0: [113 136  88  99 116 175 124 117 118 149 132 143]
1: [124  98 170 120  98  33 163 231  65 178 152 166]
2: [ 57 112 149 111 131 128 130  90 194 100 145  93]
3: [ 96 161  90  77 118 129 189 122  88 117 103 155]
4: [165 119  72 108  90 180 130 142 101 127 139 153]
5: [128  88 173 192 133 106 100 140  58 115 119 133]
6: [ 95 165 102 137 119  95 137  76 124  95  87 132]
7: [214  62 127 108 136 132 158 133  91 122 133 131]
8: [124 146 127 115  94 116 194  95  83 120  94 163]
9: [135 129 100  94 123 179 158 120 117 132 135 171]
10: [ 92  97 146 135 118  25 139 231  69 157 177 135]
11: [157 186 163 167 121 122  85 129 102 185 105 112]
12: [142 118 118  91 143 208 107 121 233 111  85 148]
13: [110 146  91 110 104 100 155  83 102  75  87 137]
14: [ 81 106 151  88 115 131 131  96 149  92 139  94]
15: [119 129  89  98 118 184 120 119 124 153 133 142]
16: [144 148 134 169 152 103 111  92 228 160 131 136]
17: [122 118 177 140  92 108 113 180  84 165 184 134]
18: [ 75 183  68  96 140 147 142 107 181 138 121 146]
19: [150 145 185 173  95 112 113 162  68  92 168 106]
20: [139 106 120 106 128  93 108  85 127  93 131  87]
21: [144 150 173 183 107 149 111 101 147 156 135 139]
22: [219  93 118 123 167 238 131 194 145 139 128 135]
23: [115 118 108  99 165  90  91  86 157 118 122  78]
24: [ 57 184  74 121 148 139 127 112 209 155 124 134]
25: [199 131 127 143 159 223 140 147 164 118  82 174]
26: [ 81 167 125 116  93 137 164 102 127  77  94 126]
27: [126 113 150 103 135 167 155 103 139  58 153  91]
28: [ 93 166  76 143 142 169 143 114 177 147 138 176]
29: [106 106 214 140 135  27 132 196  89 166 157 122]
30: [175  84  98 100 149 215  93 155 159 129 119 120]
31: [116 181  69 112 110 172 156 109 158 112 124 167]
32: [185  74  94  93 129 188  80 133 144 117 106 117]
33: [122  81 176 175 117  93  93 168  75 157 149 120]
34: [ 81  88 157 165 103  71 142 202  31 126 149 129]
35: [108 155 105 132 101  95 161  86 102 100  97 143]
36: [109 137 109 138 177 153 107  88 198 147 122 101]
37: [ 78 157 153  95 113 136 204 114  98 117  92 147]
38: [161 145 180 170  89 121 115 177  57  97 151  96]
39: [ 97 128  93  93 139 140 127  90 117 104  98 125]
40: [170 138  85 102 111  86 157 118  63  89 112 132]
41: [ 78 186 130 124  88 101 159 103 108 115 100 102]
42: [195 130 123 138 156 224 147 145 161 108  84 174]
43: [142 117 183 242 153 158 119 147  94  89 119 143]
44: [119  95 211 175 160  28 119 192 105 143 174 104]

[159  79 129 156 146 145 165  79 102 143 120 128] 7 9 8
[156  79 134 157 145 142 160  87  99 143 122 129] 7 9 5
[116 186  69 111 109 175 159 109 162 114 123 168] 31 28 18
[ 95 175 119  99 113 168 142 104 138  89 110 115] 26 39 31
[153 133  78 112  90 188 120 150 102 142 141 134] 4 15 0
[134 122 123 156 141 164 192 121 110 147 146 185] 9 8 0
[100 131  98 132 160  80 101  73 168 114 120  83] 23 20 36
[164 126  84 100 194  79  97 115 153 151 145  94] 23 20 36
[133 152 184 178 101 121 109 105 125 151 130 141] 21 11 5
[ 98 161  98  83 119 128 189 121  91 120 103 155] 3 37 8
[177  85 104 107 147 113 122 102 112  66 136  93] 20 7 27
[199 126  95 115  92 189 148 182  76 121 135 152] 4 9 7
[ 94 163  90  74 120 128 195 123  86 116 100 156] 3 37 8
[ 84 174 122 120 101 148 159  98 121  73 100 125] 26 41 6
[169 143 176 160 117 143 148 104 160 177 142 153] 21 16 11
[128  84 179 180 115  93  92 171  66 157 149 120] 33 5 17
[138 154 137 174 152  93 112  85 236 165 132 137] 16 36 21
[144 121  95  95 125 185 148 121 122 132 136 168] 9 15 0
[125 146 123 113  97 112 190  95  83 118  95 160] 8 35 3
[115 119 107  98 162  97  94  89 154 121 123  83] 23 20 39
[184 141 175 152 115 142 159 111 152 178 144 159] 21 11 16
[ 87 189  80  96 119 154 138 102 184 135 116 147] 18 31 24
[200 178 158 126 138 148 105 144 142 191 121 124] 11 21 15
[183 143 183 153 118 138 157 106 159 185 145 157] 21 16 11
[ 94 100 204 198 162  34 111 159 106 109 147  95] 44 29 33
[126  79 179 181 117  89  90 175  64 162 150 123] 33 5 17
[162 139  71  96  84 175 138 142  98 117 141 157] 4 9 0
[159 190 165 167 121 119  94 130 102 190 105 116] 11 21 17
[178 138 182 156 119 134 152 110 151 182 144 154] 21 11 16
[201 182 159 123 134 147 106 147 144 194 126 125] 11 21 15
[ 99 127 101 133 158  74 102  86 161 116 123  87] 23 20 36
[ 68 171 124 114  87 129 163  94 119  71  89 123] 26 41 13
[124 121 113 133 133 158 115  65 186 108 121  92] 36 2 23
[137 151 191 182 100 124 107 108 125 156 134 141] 21 11 17
[138 121 115  93 141 198 108 118 223 111  86 146] 12 30 36
[140 153 171 182 103 140 115  97 137 150 134 136] 21 11 16
[154  71  86  90 101 154  64 115 175  98  96  94] 32 30 20
[167 162 188 196 108 126 118 110 136 166 137 142] 21 11 16
[111 183  84 111  98 169 152 109 143 108 114 167] 31 9 0
[141 104 122 108 129  88 104  83 127  90 131  81] 20 23 14
[140 126  95  94 124 183 154 120 119 133 139 173] 9 15 0
[161 161 180 189 109 124 121 108 134 159 133 140] 21 11 16
[ 72  92 164 144 110  83 141 216  40 130 158 140] 34 10 17
[ 65 171 110 105  90 131 166 109 112  78 106 128] 26 41 13
[ 77  95 157 152 108  81 141 216  41 122 154 131] 34 10 33
[141 184 157 153 110 105  95 118 114 187 108 118] 11 21 41
[158 147 176 150 120 124 136  93 161 184 140 151] 21 16 11
[130  86 163 169 141 148  92 121  74 124 104 121] 5 33 43
[160 140  90  80 132  88 161 119  86  98 101 140] 40 13 3
[205 126  86 110  91 194 152 182  77 120 132 156] 4 9 7
[203 181 152 119 143 143 106 141 149 192 122 122] 11 21 16
[ 97  82 168 154 126  97  89 154  72 171 139 124] 33 5 17
[176 145 183 165 113 142 152 102 153 177 144 155] 21 11 16
[132  91 120 116 145 178  96 117 238 152 120 162] 12 36 16
[154 139  82  74 130  83 162 117  76  90  97 137] 40 13 3
[127 101 171 125  98  40 159 227  64 173 153 161] 1 10 29
[146 105 123 111 132 100 107  89 131  92 127  89] 20 23 14
[116 184  84 110  99 173 150 109 145 108 115 167] 31 9 0
[215  57 129 101 140 128 163 133  88 119 134 129] 7 40 4
[108 113 134 108 175 187 121 116 223 152 150 105] 36 12 2
[127  88 155 184 128  99  83 136  59 117 120 113] 5 33 19
[ 89  95 151 165 105  79 146 197  38 126 147 134] 34 10 33
[161 179 164 160 139 120  89 123 119 183 105 114] 11 21 16
[134 124 125 162 140 169 200 125 107 151 148 194] 9 8 28
[ 98  83 131 130 127   8 122 231  64 133 162 129] 10 1 34
[ 74 191 123 125  83 106 160  92 108 108  95  99] 41 26 35
